In the rows, zero is written as 128.
The rows of R fall into 3 groups, and each row is roughly a mix of its group's hidden directions; some rows fit no group.
R (173 x 16):
[[190  93 142 174 101 152 134 138 134 124 114 121 116 123 132 176]
 [118 153 152 100  63 134 112  92 162 132  94 118 145 157 137 116]
 [103 149 117 151 133 109  90 123  62 144 110 137 102 104 135  87]
 [121 146 145 103 188 123 168 102 121 148 151 112 123  82 129  95]
 [136 117 146 123 157  83  89 100 117 121 160  73 109 118 120 163]
 [167 151 197 136 162 137 137 100 135 132 121 122  85 124 154 119]
 [ 98 102 134 108 107 172  81 134 106 106 125 115 127  89 177 124]
 [120 186  82 130 125 133 108  74 128 116 142 119 165 107 121 149]
 [ 98 165 137 194 123 145  84 132 108 146 106 121 132 164 136 127]
 [118 144 130 169 132 174 104 162 103 160  95 162 107 122 143  94]
 [156 149  93 105 150 192 161 144 146 126 158 146 144 104 139 144]
 [103 148 141 123 123 105 142  97  65 107 114  98 172 128 145  97]
 [ 66 151 122 121 139  95 140 145 115 157 120 122 117 165 140  75]
 [ 85 120 103 178  95 161 163 123 140 150 116 146 140 131  84 122]
 [141 128  75 127  94 111 161  81 120 103 121 123 151  89 129  95]
 [127 206 140 120 131 147 168 134 169 114 142 126 131 109 151 147]
 [129 149  82 142 120  99  77 135  96  85 139 142 126 165 114 107]
 [166 153 153 132 185 130 114 126 130 124 165 117 181 143 157 120]
 [140 109 113 109 168 111 154 106 115 184 127 101 152 158  84 125]
 [130 135 114 116 129  95 181 137 108  75 169 148 152  95 131 108]
 [169  90 126 125 104 171 134 160 151 110 134  86 127 105  85 117]
 [132  48 114 119 106 122 171 133 113  96 152 120 150 129 121 118]
 [157 164  66 139 108 157 141  92 136  93 131 128 138 132 114 163]
 [125 108 147 126 150 131 152 115 141 111 148 131 138 204  79 107]
 [101 167 106  91 146 119 118 113 110 143 171 127 104 161 123  76]
 [ 93 117  98 162 100 130 140 135 131 186 149 169 154 146 105 117]
 [138  88 118 104 133 103 138  79 170 159 141 104 117  81 111 123]
 [111  97 119 163 128 103 122 146  94 119 135 147 140 157  95  63]
 [116 151 107  88 117 129 142 173 167 169 166 137 157 121 105 107]
 [158 132 145 140 173 135 115 118 103 111 183 113  84 134  89 112]
 [121 149  98 101 117  96  98 114 139 112 175 108 120 184  96 131]
 [142  77 145 117 112  77 134 155 139 122 120 143  89 160 154 163]
 [138 168 151 141 126  56 132 113 173  97 132 119 131 145 147 123]
 [115  67 124 103 114 146 151 103 116  74 107 140 115 107 106 154]
 [129 158 151 154 107 116 112 144 176  77 106 162 121 115 169 124]
 [121 148 116 117 123 139  95 126  90 129 187 114 103 179 165 125]
 [105 172 164 128  91  85 118  95 132 113 111 136 147 141 169 104]
 [177 118 188 156 171 137 118 112 113 134 162 129 130 117 113 102]
 [132  91  83 107 124 120 145 123  73 158 117 170 143 134 144 158]
 [121 107 102 167 113 104 152  99 118  79  95  90  97 133 137 152]
 [156  76 138  99  75 127 150 120 173 114 144 127  96 134 113 134]
 [135  63 106 138 170 112 148 147 144 150 102 100 114  97 113 148]
 [103 133  96 123 139 107 154 162 137 153 150  87 149 157  86 169]
 [ 98 111 146 189 122  92 112 160 106 152 120 129 130 149 115  83]
 [135 101 143 123 109  96 154 150 128  94  78 161 149 147 118 177]
 [125 106 144 138 145 116  93 121  87 100 113 136 105 138  57 152]
 [149 131 141  84 134 151 101  88  91 102 165 122  99 159 130 158]
 [100 146 106 127 122 172 109 102 158  99 125  71 121 152 160 109]
 [138 132  91 162 119 136  76 113  82 121 164 138 139 152  89 117]
 [115 162 130 129 114 135 111  74 105 127 102 100  88 156 174 110]
 [151 154 159 109 135  91  96 117 136 101 103 118 113 134 197 127]
 [137 100 168 120 136  74  92 125  88 110  89 110 100 142 131 137]
 [137 143 125 101 131 123  90 109 101  83 100 141  94 186 149 133]
 [168  60 176 150 139 120 134 149 112 126 125 128 122 100  97 129]
 [105 102  90  72 111 135 146 113 147 129  86 141 130 124 178 141]
 [110  90 142 145 135 162  98 135  79 156  97  94 146 104  98 116]
 [ 94 149 152  94 149 154 136 114 190 110 137 151 147 114  96 151]
 [118 156  83 144 124 147 136 141 132 189 160 165  89 138 119 120]
 [183 131 140  78 118 125 155 120 117  75 133 115  92 100 127 128]
 [146 119 138 141 123 180 148 115  97  81 140 177 134 124 149  91]
 [132 102 122 107 183 111 131 135 136 124  99 136 140 117 101 199]
 [131 103 166 132 139 124 107 129 134  77 168 138 131  62 130 114]
 [ 88 118 146 136 146 120 153 148 136 176 142 125 179 110 144  79]
 [114 105 154 149  69 130 111 116 136 115 148 171 165 172 120 137]
 [111 144 101  70 120  97 126  96 139  78 111 128 144 163 149 116]
 [129 138 114 112 111 140 134 158 113  87 212 135 135 151 125 120]
 [104 134 113 162 105 130 116 156 121 149 131 149 122 173 166  67]
 [ 98 149 113 104 154 161 128 150 113 159 117 132 171 146 189 133]
 [148 192 115 129 158 137 151  85 144 130 162 118 151 107 144  99]
 [134 114 116  89 170 118 175  81 103 156 157 124 113 151 119 105]
 [157  82  95 135  94 105 176 108 128 124 127  93 164 112 110 137]
 [121 127 166 117 137  93 115 150 159 162 155 151 152 106 160  77]
 [ 98 115 163  88 133 104 134 107 114 136  72 122 127  94 174 120]
 [156 120 152 138 173  90 126  95  93 123  97 130 107  83 121 155]
 [162 146 140 132  89  71 113 101 144 135 154  80 127 154 138 115]
 [162 137 106 104 100 187 144 127 109  81 148 107 111 133  95 133]
 [103 129  89  76 118 106 130 114 132 152 100  79 141 148 159 153]
 [145 120 104 162 158 129 148  82 113 136 178 163 157 148 140 157]
 [ 93 102 113  85 170 102 144 115 128 109 100  91 141 105 106 161]
 [ 89 155 136 148 103  67 113 156 108 114 161 107 139  99 146 142]
 [142  92 104 125 140 147 129 121 164  89 149  63 121  99 104 139]
 [127 166  98  66 105 129 159  93 134 112 132  90 110 121 141 105]
 [153 133 108 153 108 163 107 143 139 127 155 132 127 207 133 153]
 [114 125 111 135 102 117  91 118  85 132 101  85  92 183 136 129]
 [ 97 123 124 137 194 112 121 132 144 141  99 133 182 105 115 160]
 [113  65 106 109 108 131  93 111  81 139 120 107 133 169 130 131]
 [ 93 127 134 144 134 102  88 193  98 143 105 136 100 156 144 123]
 [114 118 102 158 111 158 150 173 102 139  75 155 112 116 164 123]
 [106  90  99 101  88 114 126 111  92 144 150 125 152 179 147 147]
 [127  96 149 105 127 102 147 105 150  60 164 145 145  99 126 146]
 [145 104 120 120 118 106 155 148 110  48 141 107 104 144 143 152]
 [171 165  81 155 132  97 115 110  99 114 159 107 141 101 133 104]
 [142 179 146 148  98 141 141 171 121 164 114  83 125 150 156 118]
 [162 170 118 154 151  96  99 135  94 152 159  83 114 142 143 139]
 [150 143 117 148 127 166 141 152  75 174 137 163 115 117  94 104]
 [144 116 120 121 121 131 143 149  97 162 137 126 102 142 189  69]
 [116 144  82 132 115 119 198  90 131 132 125 114 146 117 118  86]
 [148 143 126 104 108 109 134 160 109 191 141 132  70 141 138 107]
 [178 125 130 123 116 137 133 113 106  77 124 104  63 124 122 154]
 [112  92 109  84 175 147 170 113 132 153 111 164 147 105 136 116]
 [121 111 127 171  61  95 124 138  95 106 136 137 121 153 100 152]
 [158 124 155  82 113 171 114 139 107 117  88  77 117 150 130 118]
 [ 77 144  95 164 103 115 108 108 152 137 132  74 136 159 124 139]
 [132  92 120 156 133 140 165 129 155 137  93 139 161  72 114  90]
 [151 137 160 157  70 101 128  91 141  93 113 120 112 167 137 113]
 [ 87 179  82 144 123 103 159 165 100 154 121 121 132 143 130 115]
 [118 132 104 119 112 171  89 167  96 141 152  95 103  84 132 144]
 [112 166 122 123 161 164 100 107 174 132 170 169 137 120 147 116]
 [110 111 113 132 185 110 115 140 118  84 131 177  98 165 119 137]
 [174 141 102 107  83 118 144 107 119 124 125  80 150 131 138  80]
 [147  99 103 137 115 165 170 110 126  70 144 175 116 123 129 131]
 [ 93 164 148 156 105 145 125 142  96  87 152 159  97 123 168 122]
 [ 91 118  90 140 138 162 123 164 100 134 111 150 151 110  83 168]
 [114 156 199 139 155 107 104 126 156 122  89 123 119 125 150 157]
 [113 143  71  86 128 163 152 114  97 141 143 127 102 172 114 128]
 [149  87 104 153 151 175 128 142 111 151 154 107  76 120 131 102]
 [112 128 134 144  97 143 157 124 144 113  89 200 134 144 166 118]
 [173 109 112 126 118 111  96 113 166 149  88 124 128 189 132 114]
 [174 121 150 120 146 176 119 145 139  94 107 157 133 136 174 161]
 [139 189 126 102 135 113 136 114 177 100 134  91 116 155 152 152]
 [115 120 131 137 152 164  66 159  93 138 158 100 158 148 115 143]
 [ 76 101 118 121  81  79 116 123 120 126  82 123 141 143 147 109]
 [111 123 112 115 144 165 104 139  96  96 163 112 128 176 107 177]
 [145 172 143 130 160 142 174 135 180 149 131 155 170 119 121 130]
 [149 116 107 111 135  53  92 135 150 135 144  81 123 118 118 136]
 [ 71 174  99 173 121 104 112 136 113 161 118 118 137 104 115 125]
 [130  75 131 158 130 145 134 114 142 185  97 135 150  94 102 103]
 [102 130 123 141  64  77 138 143 132 111 139 140 166 139 141 165]
 [106 153 107  97 100 183 127 124 146 106 161 105 159 154 133  94]
 [171 164  77 145 121 151 114 159 125 119 141 134 135 104 180 145]
 [118 140  98  77 171  98 134 104 146 106 112 108  85 147 156 134]
 [114 114 110 164  99 100 112 111 157  84 158  95 102 152 127 166]
 [137 108 180 103 179 121 143 121 142 136 142 109 176  96 110 147]
 [109 136  76 141 116 120 138 180 101 124  95 146 124 123 173  96]
 [128 166 106 142 112 160 100  75 122 163 155 137  83 143 111 141]
 [153 147 150  94 143 170 138 138 142 152 157 139  68 136 164 115]
 [125 120 106  83  83  98 148 116 168 114 138 119 163 125 156 167]
 [142  96 107 122 141 125 147 124  94 128 167 119 118 150  57 159]
 [100 176 126 151 116 149  99 164 127 114 129 139 147 181 157 160]
 [113 114 132 100 149 139 178 115 165 128  82 144 168  86 125 137]
 [172 100 125 130 103 147 126 113 187 109 157 135  90 100 103 138]
 [143 141  92  91 125 123 201 124 153 153 144 136 127 108 106 157]
 [ 77  89 132 150 158 120 102 161  86 122 107 155 142  95 122 122]
 [140 128 153 176  84 116 123  82 101 146 123 114 120  99 121  81]
 [143 104  93 120  91 131 132  99  91 128 107 108 127 193 155 138]
 [ 74 151  97 137 146 136 113  76 113 111 163 104 161 149 135 136]
 [143 128 107 147 163 118 142 158 104  69 161  98  89 111 145 132]
 [175 144 124 117 134 108 143  95 128 154 151  69  97 142  91 117]
 [111  96  98  92 166 109 151 100 108 162  88 102 129 154 106 130]
 [116  83 147 134 145 101 125 126 109  93 140 145 107  57 114 106]
 [160 153 156 121 100 112 133 137  73 143 154 117 141  96  85  98]
 [162 154 104 151  92 138 122 160 150 107 149 171  77 143 128 143]
 [186  92 110 102 112 100 146  93 170 135 117 112 116 134  96 127]
 [112 115 165 161 140 131 151 125  78 108 153 145 110  79  96 106]
 [ 98 170  68 128 110 146 152  95 125 121 122 135 130 176 130 104]
 [116 174 127 192 166 140 116 168 113 152 120 124 140 152 131 148]
 [124 102 116 123 157 139 137 184 129 158  62 121 125 148 125 158]
 [153 158 116 121 152  80 114 113  92 123 154 104 124 145 156  74]
 [109 105 138  97  93  65 151 144 139 131 112 138 124 164 172 126]
 [160 172 145 134  73 170 115 113 122 103 139 151  90 143 129 112]
 [138 107 109 123 142 160 105 128 117 140  79 134  62 105 140  92]
 [111 136 157 134  73  68 109 108 150 128 146 147 124 163 153 134]
 [120 120 147 109 176 192 126  97  86 139 133 100 117 129 125 103]
 [ 93 144 102 114 129 101 108 136 119 109 129 155 160 115 159  59]
 [165  83 167 137 129  92 129 101 131  81 116 122 130 116  82 134]
 [145 129 122 136 126  88 158 171 146  71 159 138  94 114 158 123]
 [117 135 174 132 144 169 146 125 127 160 103 142  67  93 119 142]
 [154  94 131 173 112 133 135 124 114 132 116 113 129  83  79 177]
 [124 152 120 177  94 123 117 137  90 111 150 127 145 147  73 163]
 [111 112 131 121  99  93 144  81 142  78 150 166 161 139 131 155]
 [177 156 151 136 115 176 129 120 145 120 170  94 136 140  89 148]
 [138 155 142 134 106  58 165  95 134 122 156 102 134 161 116 132]
 [109  77 104 185 136 150 116 117 153 131 133 140 148 134  92 166]]
One row of each group comes first, with its name. Which group is each row after those in?
[120  89 139 138 118 143 129  95 152 136 110 108 192  92  95 105]
L
[150 141  80  92 122  85 114 117  86  93 111 110 114 102 153 130]
D
[122 124  97 121 164 171 109 140  91 152 102 128  66 127 127 108]
W

[110 143  94 150 139 118  75 154  80 102 133 162 120 133  99 102]
D
[109 149  77 130 130 148 141  93 160 182 138 135 134 101  88 127]
L
[105 176 156 125 136 140 156 126 122 156 164 100 189 115 141 133]
W
[ 84 113 120 137 116 132 109 148  70  85 166 149  99 129 138 145]
W
[141  48 120 150 114 148 143 150 147 142 126 109 148 111  89 120]
L
[159 111 137 130 194 143 133 151 130 113  77 122 119  83 124 146]
L
[141 108 124  96  93 100 150 151 125 177 166 125  97 128 139  82]
L
[141 151 158  99 159 137 144 117 129 181 151  94 109  83 152 144]
D
[141 118 106 116  81  69 139 105 116 132 158  97 120 170 116 148]
W
[153 120 121 115 118 159 107  98  94 139 160  92 103 191 121 125]
W
[146 132 131 125 144  76 109 133 177 149 118 101  84 103 118 168]
L
